First come named moves, each a turn or a mirror, each shown by rows before and after it. For each pair of rows after them, which moves, in which order, take the first row to the second? The first pair is done for you.
move Buza:
 .14  .37 -.12 -.14  .11 -.32  .04  .05 -.06  ->   .16  .40 -.13 -.13  .05 -.25 -.01  .02 -.10
 .14 -.08  .08  .13  .00  .03  .22 -.05  .05  ->   .19 -.05  .08  .17 -.10  .14  .05 -.04 -.10
 .09 -.09  .18 -.25  .01  .26  .00 -.15  .01  ->   .10 -.14  .22 -.25  .06  .16  .11 -.15  .09
move gek:
 .20 -.19  .10 -.36  .16  .00  .10 -.29 -.02  ->   .16 -.26  .07 -.41  .10  .09 -.08 -.25 -.13
 .10  .20  .00 -.32  .10 -.19  .03 -.01  .05  ->   .12  .19  .09 -.31  .15 -.10  .11 -.10  .03
-.07  .15  .11 -.08  .18  .07  .14 -.15 -.07  ->  -.10  .10  .09 -.10  .13  .15  .01 -.17 -.13
move Dof:
 .08  .47  .08  .09  .03  .20  .05 -.22 -.16  ->   .42  .17  .09  .06 -.14  .17  .14 -.19 -.22
-.15  .06  .02 -.09  .12  .00  .04 -.11  .11  ->   .10 -.17  .02 -.13  .01 -.02  .08 -.07  .04
-.03 -.19 -.09 -.12  .15  .15 -.19  .07 -.03  ->  -.01 -.24 -.10  .02  .10  .16 -.15  .15 -.03
 .05  .09  .05  .32 -.05 -.01  .12  .00  .04  ->  -.06  .28  .12 -.04  .08  .04  .02 -.18 -.03
Then:
Each pair is 2 to 3 moves apart.
-.15  .04 -.12  .07 -.02 -.08 -.03  .17 -.07  ->   .00  .16  .00  .15 -.06  .08  .01  .05 -.21 -> gek, gek, Buza
 .16  .06 -.26 -.26 -.09 -.21 -.16  .09 -.07  ->   .03 -.01 -.31 -.01 -.07 -.33  .01  .21  .07 -> Buza, Dof
-.21 -.25 -.11  .05  .04 -.23  .05  .20  .16  ->  -.01  .08 -.20  .15 -.02 -.33  .11  .16  .05 -> Buza, gek, gek
 .03 -.01 -.09  .12 -.15  .06 -.20  .07 -.10  ->  -.17  .06 -.01 -.11  .14 -.14  .05 -.01  .13 -> Buza, Dof
 .14 -.11  .19  .19  .07  .18  .23 -.19 -.03  ->  -.15 -.38 -.01  .03  .14 -.05  .07  .04  .19 -> gek, gek, Buza
-.16  .01 -.01  .04  .09 -.10  .03 -.03  .22  ->  -.13 -.02  .11  .07  .09  .08  .06 -.15  .17 -> gek, gek
 .01  .10  .16 -.08  .13  .04  .24 -.20  .06  ->  -.06  .19  .07  .27  .00  .16  .11 -.06 -.03 -> Buza, Dof, Dof
-.26 -.07  .28  .12  .30  .12  .29 -.12  .33  ->  -.23  .11 -.02  .12 -.07  .36 -.47  .07 -.10 -> Buza, gek
 .00 -.03 -.14  .06  .13 -.32  .23  .09  .21  ->   .20  .13 -.03  .14 -.10  .26 -.12 -.13 -.26 -> gek, Buza
 .01  .20 -.25  .19  .05 -.14 -.13  .27 -.05  ->   .16  .34  .05 -.07  .27 -.02  .17 -.13 -.05 -> gek, gek, Dof
-.20 -.17  .18 -.31  .14  .21 -.20 -.23  .04  ->  -.46 -.14 -.03  .18  .09  .09 -.20  .10  .20 -> Dof, gek, Dof
-.03 -.11  .08 -.14  .02  .04  .19 -.12  .15  ->  -.11 -.18 -.08 -.18 -.06  .06 -.15  .00  .09 -> gek, gek, gek
-.18 -.27  .00 -.21  .15 -.04 -.09  .03  .09  ->  -.20 -.16 -.05 -.01  .02  .11 -.28  .11 -.08 -> Dof, Dof, Buza
 .11  .06  .20 -.17 -.09  .28  .25 -.11 -.14  ->  -.04 -.11 -.14  .05 -.31  .17 -.10  .27 -.15 -> gek, gek, Dof
 .03 -.28  .25 -.14  .15  .19  .26 -.29  .05  ->  -.14 -.41  .11 -.24  .18 -.03  .18 -.07  .21 -> Buza, gek, Buza
 .26  .02  .05 -.09 -.17  .07  .07  .00 -.26  ->  -.10  .28  .07 -.16  .14  .02  .09 -.08 -.10 -> Dof, Buza, Dof
 .07 -.34  .02 -.07 -.10  .12 -.15  .01 -.04  ->   .01 -.35 -.08 -.10 -.03 -.10 -.11  .13  .07 -> gek, Buza
 .11 -.09 -.04 -.23  .04 -.44  .21  .05  .17  ->   .23  .21 -.19 -.16 -.21 -.21 -.15  .10 -.19 -> Buza, gek
-.41 -.16 -.03  .45 -.04  .33  .01  .10  .03  ->   .18 -.54  .06 -.02 -.21  .33 -.01 -.02 -.13 -> Dof, Dof
 .07  .17  .09 -.06  .09  .26 -.09 -.17 -.18  ->   .21 -.23  .08  .13  .07  .00  .28  .00  .09 -> Dof, Buza
 .16  .16  .15 -.04  .00 -.18  .09 -.02  .20  ->   .15 -.02  .23  .24 -.13  .13  .02 -.02  .12 -> gek, gek, Dof
-.27  .37 -.09  .16  .03  .05 -.24  .05 -.09  ->  -.21  .39  .04  .19  .16 -.11  .17 -.04  .10 -> gek, Buza, gek
-.17  .13  .00  .09  .05 -.26  .20  .09  .18  ->   .00  .23  .14  .16 -.11  .23 -.05 -.07 -.13 -> gek, Buza
-.06 -.19 -.09  .10  .04 -.25  .15  .11  .04  ->  -.11  .11 -.13  .09 -.07  .06 -.23  .03 -.24 -> Buza, Dof
-.16 -.12  .16 -.14 -.03  .28 -.16 -.18 -.24  ->  -.26 -.32  .18 -.23  .12  .07  .05 -.14  .00 -> Buza, gek
 .05  .05 -.09 -.23 -.15  .15 -.21  .06 -.06  ->  -.04 -.13 -.06 -.13 -.01 -.12  .17  .16  .25 -> Buza, Dof
 .28  .10 -.01 -.22 -.11 -.16 -.05 -.01 -.14  ->   .20  .05  .09  .27 -.11 -.01  .22  .02 -.09 -> Dof, gek, gek
-.31 -.17 -.14  .07  .08 -.14  .01  .19  .27  ->  -.10  .07 -.11  .17 -.17  .26 -.31  .06 -.16 -> gek, Buza
 .27 -.06  .23 -.07 -.06  .18  .16 -.17 -.07  ->  -.03 -.11  .18  .34  .04  .15  .21  .00  .10 -> Dof, gek, Buza
-.14 -.03 -.10  .30  .00 -.19 -.05  .14  .23  ->  -.03 -.04  .15  .33  .04 -.02  .17 -.08  .20 -> gek, gek
 .03 -.18 -.10  .18 -.19 -.07 -.19  .26 -.04  ->   .09 -.07  .00 -.28 -.12 -.02 -.29  .02 -.13 -> Dof, Dof
-.18  .34 -.22 -.13 -.01 -.12 -.06  .16 -.10  ->  -.07  .39  .02 -.06  .11 -.09  .29 -.07 -.03 -> gek, gek
-.21 -.12  .11 -.06  .19  .21  .06 -.11  .06  ->  -.22 -.06 -.03 -.09  .10  .20 -.19 -.02 -.04 -> Buza, gek
 .05  .24  .16 -.06  .17  .06  .19 -.20 -.01  ->   .06  .24  .10  .28  .01  .17  .10 -.05 -.12 -> Dof, Dof, Buza
-.08  .05 -.20 -.14  .02 -.28 -.04  .15  .12  ->   .06  .08 -.20 -.22 -.11 -.13 -.22  .11 -.06 -> Dof, Buza
 .16  .13  .08 -.15  .03  .02  .02 -.18 -.10  ->   .12  .08 -.04 -.19 -.04  .06 -.16 -.08 -.13 -> gek, gek
 .00  .03 -.07  .21 -.07 -.28  .16  .01  .14  ->  -.03  .28  .10  .06 -.05  .06 -.04 -.25 -.10 -> gek, Dof, Buza
 .28 -.23  .19 -.24 -.09  .18  .04 -.26 -.09  ->  -.13 -.18 -.23  .24 -.19 -.06 -.21  .29  .06 -> gek, gek, Dof
-.12 -.15 -.16  .06 -.02 -.17  .01  .24  .21  ->  -.13  .08 -.12 -.08 -.05  .06 -.33  .12 -.05 -> Buza, Dof
-.15 -.02  .21 -.12  .19 -.01  .13 -.10  .01  ->   .13 -.20  .18  .06 -.12  .17  .02  .03 -.20 -> Buza, Dof
-.02 -.02  .22 -.10  .15 -.04  .20 -.09  .21  ->  -.11 -.08  .06 -.16  .16 -.17  .14  .02  .26 -> Buza, gek, Buza
-.12  .34 -.19  .18 -.03  .13 -.25  .02 -.23  ->  -.19  .01  .20  .17  .25  .19  .26 -.26  .05 -> Buza, gek, gek
-.12  .09 -.01 -.11  .00  .28 -.33  .01 -.26  ->  -.18  .05 -.21  .26 -.04  .00 -.17  .30 -.09 -> Dof, Dof, gek
-.03  .06  .06  .29 -.16  .40 -.11 -.02 -.19  ->  -.21  .05  .22 -.19  .25  .07  .24 -.22  .14 -> Buza, Dof
-.29 -.30  .29 -.15  .28  .21  .10 -.19  .19  ->   .05 -.46  .18  .13 -.12  .40 -.13 -.06 -.07 -> Buza, Dof
-.10 -.23 -.17  .17  .01  .04 -.01  .26  .09  ->  -.05 -.18 -.06  .23  .10 -.01  .21  .17  .16 -> gek, gek
 .02 -.15  .02  .27  .07 -.32  .11  .12  .22  ->  -.15  .12  .24  .05  .30 -.12  .10 -.21  .16 -> gek, Dof
-.06 -.15  .14 -.14  .09 -.11  .19 -.04  .17  ->   .05  .01  .06  .05 -.17  .22 -.22 -.03 -.17 -> Dof, Buza
-.12  .19 -.11  .15 -.14  .02 -.05  .21 -.13  ->  -.11  .11  .04  .17  .02 -.06  .29  .10  .05 -> Buza, gek
-.10 -.18 -.01  .18 -.09  .07 -.17  .19 -.09  ->  -.23  .17 -.06 -.13  .13 -.18 -.09  .09 -.01 -> gek, Dof, gek
 .01 -.29  .01 -.14 -.08 -.15  .09 -.01  .05  ->  -.20  .08  .00 -.13 -.06  .07 -.20 -.07 -.09 -> Buza, Dof, Dof
 .09 -.24 -.14  .15 -.32 -.14 -.05  .23 -.01  ->   .06  .01 -.12 -.38 -.12 -.23 -.14  .02 -.05 -> Dof, Dof, gek
-.10  .00 -.02 -.11 -.05  .15 -.24  .02 -.09  ->   .02 -.11 -.14 -.01 -.13 -.01 -.17  .16 -.02 -> Dof, gek
-.03 -.18  .01  .04 -.03 -.24  .04  .11  .22  ->   .09 -.02  .08  .10 -.22  .13 -.19 -.04 -.12 -> gek, Buza
-.23  .49  .03 -.28  .27 -.29 -.04 -.09  .05  ->  -.04  .07 -.13  .46 -.02 -.38  .22  .35  .19 -> Dof, Dof
-.19  .00  .09 -.15  .25 -.08  .09 -.13  .16  ->   .19 -.27  .07  .04 -.13  .15 -.07 -.05 -.09 -> gek, Buza, Dof
 .01  .06 -.08  .18 -.14 -.05 -.29  .25 -.13  ->  -.12  .22 -.02 -.21  .08 -.07 -.32  .06 -.09 -> Buza, Dof, Buza
 .11 -.31  .07  .08  .01 -.10  .33  .02  .14  ->  -.25  .07  .08  .25  .01  .34 -.08 -.07 -.09 -> gek, Dof, Buza
 .13 -.18  .25 -.04  .03  .16 -.06 -.04 -.30  ->  -.25  .03  .25 -.02  .28  .09  .01 -.07 -.15 -> Dof, Buza, Dof
 .15  .18  .14  .01  .00  .33 -.16 -.36 -.26  ->  -.01 -.16  .32 -.09  .20  .21  .13 -.42  .06 -> Buza, gek
 .01 -.24  .26  .06  .14 -.18  .49 -.08  .25  ->   .13  .07 -.09  .09 -.32  .19 -.41  .11 -.30 -> Buza, gek
 .04 -.02 -.14 -.26 -.07  .11 -.17 -.03 -.06  ->  -.21  .11 -.17  .03  .01  .10 -.19  .07  .04 -> Dof, Dof
